128 stands for zero in the data rows.
Here are some points, each followed by its number:
[103 110 116 112  78 138 135 127 140 114  71  99 117 109 115  75  88 135
 144  75 122 128 146 125] 0
[157 137  91  79 158 180 116 133 131 123 142 144 162 191 122 115 153 148
 138 128 134 201 183 220] 1
[113 117 145 139  69 112 125 112 141 134  86  83 100  95  97 120  94 131
 122 101 126  90 136  92] 2
[114 118 124 110  89 129 111  96 112  93  68 110 110 127  83  66  94 107
 101  99 116 113 149 137] 3
[122 106 129 120  81 132 128 108 125 125  98  98 126  84 127 101 104 119
 134  99 119 121 128 125] 4
[118 140  56 138 255 134 167 199 116 138 222 244 151 250  32 255 255 218
 181 153  98 171 145 180] 5
[128 121 146 131 109 117 139 115 123 128 113 112 141  98 133 129 114 135
 141 117 130 130 123 127] 6
[172 133 113  65 138 145  97  68 105  69  83 105 167 175  88 128 172 130
 128  92  83 184 186 215] 7
[124 148 178 181 161  86 139 146 138 152 166 139 129  90 196 139 111 113
 123 160 166 102  63  71] 8
[111 117 139 132  96 126 121 113 126 128 102 105 122  85 137 101 104 106
 121 107 124 117 113 117] 9
[105 146 171 168 186  59 135 137 115 124 155 144 141 111 180 123 104 115
 120 151 157 111  52  72] 10
[145 143  72  89 138 169 118 127 116  91 163 151 129 182 107 101 149 119
 107 146  79 157 187 184] 11
[109 105 122 114  75 129 123 104 122 113  81  92 121  87 110  85  99 121
 132  87 111 122 134 127] 12
[116 108 128 130  61 118 135 112 139 127  86  85 110  81 114 106  93 122
 135 103 125  97 128  98] 13
[136  97 145 139  63 106 142 111 139 157 120  94 122  63 156 130 101 107
 131 129 138  98 104  91] 14
[115 120 115 107  95 139 111 100 121  94  69 107 115 119  94  64  96 116
 117  97 107 124 153 146] 15
[104 162 220 189 165  67 102 102 133 178 173 137 131 102 207 162 115  80
  91 199 169 106  37  52] 16
Which five points above are nearest to each new point by angle? Their numbers follow each, nearest first.
[133 156  62 134 255 151 142 170 144 137 248 214 174 255  40 255 255 191
 178 164  87 179 156 224] 5 1 11 7 10
[122 138 136 156 220 103 152 176  99 107 138 188 153 146 137 184 161 164
 146 107 138 138  99 119] 5 10 8 16 1
[117 146 164 148 184  87 132 134 110 108 140 140 151 133 154 131 107 117
 132 142 141 134  89 104] 10 8 16 6 5
[119 127 123 138 187 120 148 164 102 116 113 173 144 145 117 162 152 167
 153 103 129 133 116 126] 5 10 1 7 8
[137 144  77  97 131 166 119 132 116  91 147 147 121 166 108  89 129 117
 113 138  82 149 182 171] 11 1 7 15 3
[158 127 101  89 131 175 119 136 125 135 146 137 138 157 140  91 122 157
 143 135 138 182 184 184] 1 11 7 5 15
[116 141  82 142 248 121 158 187 112 128 200 221 150 220  61 247 246 197
 169 144 109 160 128 159] 5 1 11 7 10
[115 121 122 119  90 149 138 133 145 118  66 109 130 118 124  75 100 151
 157  84 133 142 154 139] 0 12 15 4 3
[128 115 124 105  92 147 131 128 136 110  58 110 128 116 121  76 101 154
 146  89 125 150 164 149] 0 15 12 3 4
[105 104 119 108  79 133 119 102 116 108  77  95 126  90 107  74 100 120
 131  78 105 132 136 137] 12 4 0 15 3
[131 133 134 119 131 143 142 140 131 117  98 130 139 138 149  67 100 149
 150 118 144 158 147 143] 0 15 1 3 12
[122 132 122 144 225 112 151 176  88 113 125 198 151 158 118 189 171 177
 154 111 130 137 106 128] 5 10 1 8 11
[101 103 122 108  73 128 119  93 118 116  80  89 129  88 107  83 101 128
 126  82 108 124 130 132] 12 4 0 15 13
[131 135  90 106 113 156 124 128 123 101 131 132 120 146 109  91 120 119
 120 128  94 138 171 155] 11 15 7 1 3
[129 122 106  99 124 145 121 125 132 105  80 116 148 153  99 112 144 145
 143  96 117 155 154 170] 7 1 15 11 0
[162 138  77  66 151 172  94 103 122 112 146 130 148 164 119  84 136 153
 143 118 136 196 179 206] 1 11 7 15 5
[121 138 140 136 185 110 129 148 106 104 136 150 143 145 146 129 114 143
 138 120 140 146 107 124] 10 8 5 16 1
[134 141  65  81 128 167 116 125 104  78 169 150 126 184 105 101 153 122
  98 147  73 155 177 175] 11 1 7 5 15
[118 139  71 138 255 133 170 204 108 133 201 247 153 232  47 255 255 221
 182 152 104 166 139 168] 5 1 11 7 10
[153 125  92  80 137 183 122 142 127 126 128 142 133 173 144  56 100 163
 151 122 141 200 190 194] 1 11 7 15 0
[127 129 112 142 247 122 164 195  95 123 137 218 155 187 102 222 209 201
 169 132 123 153 129 141] 5 1 11 7 10
